Families of rows that turns and mirrors carry onto each other, the same ones carrying the whole set onto itself: the rest of each named row's family, in list order:
5 families of 6 rows:
tegiz: -1.27,0.60,1.36,-1.59,1.13,2.82,-2.39,-0.06,-0.34,0.03,0.42,-3.15,-1.36
resen: -1.46,0.82,-0.13,-0.20,-0.63,3.86,-3.20,0.97,0.94,3.42,1.35,-1.56,-1.14
mido: 1.01,-0.31,0.87,1.77,0.57,-0.57,1.47,0.76,-0.76,0.40,0.61,-2.71,0.90
ped: -0.02,-1.21,-0.88,2.28,-0.33,-0.60,0.49,1.68,0.21,3.93,1.47,-1.63,0.10
Tor: 1.33,-0.27,0.05,2.93,0.02,-0.17,0.83,1.32,-0.54,3.48,1.80,-2.19,0.32
zov: -0.56,0.89,0.53,0.66,0.89,4.03,-2.75,0.54,-0.21,3.03,2.15,-2.72,-2.27
Pirun: -2.24,0.01,0.89,-1.20,1.00,3.09,-1.87,0.13,0.40,-0.30,0.32,-2.86,-1.47
vofa: 0.13,0.06,-0.46,1.35,-0.11,1.40,-2.00,1.30,-0.25,5.44,2.40,-1.88,-1.22
vov: 0.07,-0.42,0.44,0.68,-0.99,-0.59,1.15,1.05,0.37,0.45,-0.31,-1.75,2.01
leden: -0.79,0.85,1.47,-0.52,1.41,3.58,-1.88,-0.09,-0.39,-0.04,0.96,-3.25,-1.39
dakes: -1.83,0.77,1.06,-1.41,-0.06,3.51,-2.42,0.28,0.74,0.28,0.16,-2.15,-0.51
div: 0.00,0.40,1.71,0.04,1.22,1.31,0.27,0.01,-0.63,-1.38,0.12,-3.31,0.04
buga: -0.89,-0.57,-1.03,1.59,-0.21,1.82,-1.63,1.47,0.47,5.09,2.17,-1.67,-1.52
Bomob: 0.29,-0.53,-0.57,1.97,-1.47,-0.30,0.28,1.69,0.48,3.56,0.95,-1.19,1.35
rubap: -0.96,0.92,-0.15,-1.49,0.23,0.63,0.22,-0.68,-0.72,-1.15,-0.11,-2.62,0.27
sidet: -1.77,1.43,-0.34,-1.88,0.33,2.79,-1.99,-0.85,-0.59,0.24,0.66,-2.64,-1.28
kiz: -0.31,0.75,-2.05,0.90,-0.92,1.28,-1.43,0.51,-0.47,4.92,2.12,-1.55,-0.99
gar: -1.04,0.24,1.17,-0.90,-0.14,1.38,-0.29,0.43,0.47,-1.09,-0.57,-2.23,1.11
sali: -0.29,0.08,-0.80,1.42,-1.27,1.80,-1.76,1.65,0.90,5.08,1.78,-1.16,-0.14
Bori: -1.30,-0.61,1.03,-0.56,0.84,0.69,0.31,0.27,0.00,-1.37,-0.29,-2.75,0.24
botiz: 0.45,0.28,-0.33,2.41,0.26,2.08,-1.46,1.26,-0.33,4.79,2.59,-2.16,-1.32
Mup: -1.32,1.35,-1.25,-0.81,-0.22,3.17,-2.67,-0.17,-0.30,3.35,1.83,-2.05,-1.98
fime: -0.19,-1.21,0.08,1.23,0.08,-1.22,1.64,0.94,-0.01,0.72,0.09,-2.28,0.94
pafus: -1.92,0.04,-0.13,-0.27,0.64,3.57,-2.93,0.75,0.40,3.04,1.69,-2.16,-2.26
muzat: 0.40,0.20,-1.78,1.36,-0.99,-0.91,0.76,0.59,-0.65,3.67,1.41,-1.58,0.53
podus: 0.95,-0.50,-0.43,2.07,-0.27,-1.05,0.29,1.44,-0.54,4.10,1.65,-1.94,0.39
fid: -1.06,0.72,0.43,-0.46,0.64,3.45,-3.29,0.59,-0.13,3.37,1.79,-2.47,-2.09
Kevo: -0.34,0.05,1.45,-0.96,0.87,0.49,-0.11,0.06,-0.64,-1.24,-0.24,-3.15,0.43
gemo: 0.79,-0.51,0.63,0.91,0.16,-1.37,1.15,0.93,-0.66,0.78,0.33,-2.60,1.15
med: 0.17,0.23,-0.80,0.16,-0.39,-1.30,1.59,-0.05,-0.87,0.59,0.18,-2.12,1.08

Same family as rubap: sidet, kiz, Mup, muzat, med
Same family as Bomob: resen, vov, dakes, gar, sali
Same family as gemo: tegiz, vofa, podus, fid, Kevo

Families of rows that turns and mirrors carry onto each other, the same ones carrying the whole set onto itself: the rest of each named row's family, in list order:
3 families of 6 rows:
Bip: -0.18,2.50,-0.18,-1.32,-1.40,-2.56,-0.03,0.16,-0.60
bakol: 1.48,1.80,0.85,-1.65,-0.11,-1.29,1.65,3.09,-2.01
Sigub: 1.05,0.83,-1.62,0.80,1.10,0.57,0.35,-0.04,-0.73
Bif: 0.66,-1.21,-0.41,-1.97,-0.21,0.39,2.56,3.21,-1.55
gasin: 1.65,0.60,-0.65,2.27,0.26,-0.54,0.24,1.48,-1.83
gad: 0.24,0.59,-0.49,-0.08,1.24,-1.91,0.12,1.77,1.92
Noz: 0.34,0.52,-0.73,-0.11,-0.83,-2.58,-1.55,-0.38,-0.72
zure: 1.31,-1.88,-0.48,-0.76,-3.27,-1.93,0.49,2.09,0.35
dig: 0.78,-1.16,-0.52,1.12,-2.74,-1.36,0.66,3.39,-0.47
vafu: -2.13,-0.47,0.82,-0.66,-1.23,-0.08,2.19,0.33,-1.13
rebe: 0.55,-1.46,0.52,-0.13,-1.72,-1.77,2.47,0.78,-2.93
kazug: 1.38,1.85,1.11,-2.19,-0.08,-1.92,0.27,-0.13,-0.54
Nipe: 0.60,-0.49,-0.20,-1.64,-2.82,-2.59,2.70,2.56,0.09
Popen: 2.23,-0.16,0.89,-1.94,0.84,-0.95,2.05,3.07,-0.82
sipe: 0.13,-0.86,0.50,-0.72,-1.32,-0.03,2.82,-0.87,-1.62
kobag: -0.87,-1.40,0.09,-0.33,-0.24,0.15,0.58,0.46,1.80
Fepi: 3.22,-0.44,-0.65,1.35,-0.53,-0.52,-0.46,1.78,-0.60
pudob: -1.58,-0.60,-0.64,-0.26,0.43,-0.25,0.09,2.39,1.31

Same family as Fepi: bakol, dig, vafu, kazug, kobag
Same family as gasin: Bip, zure, Popen, sipe, pudob

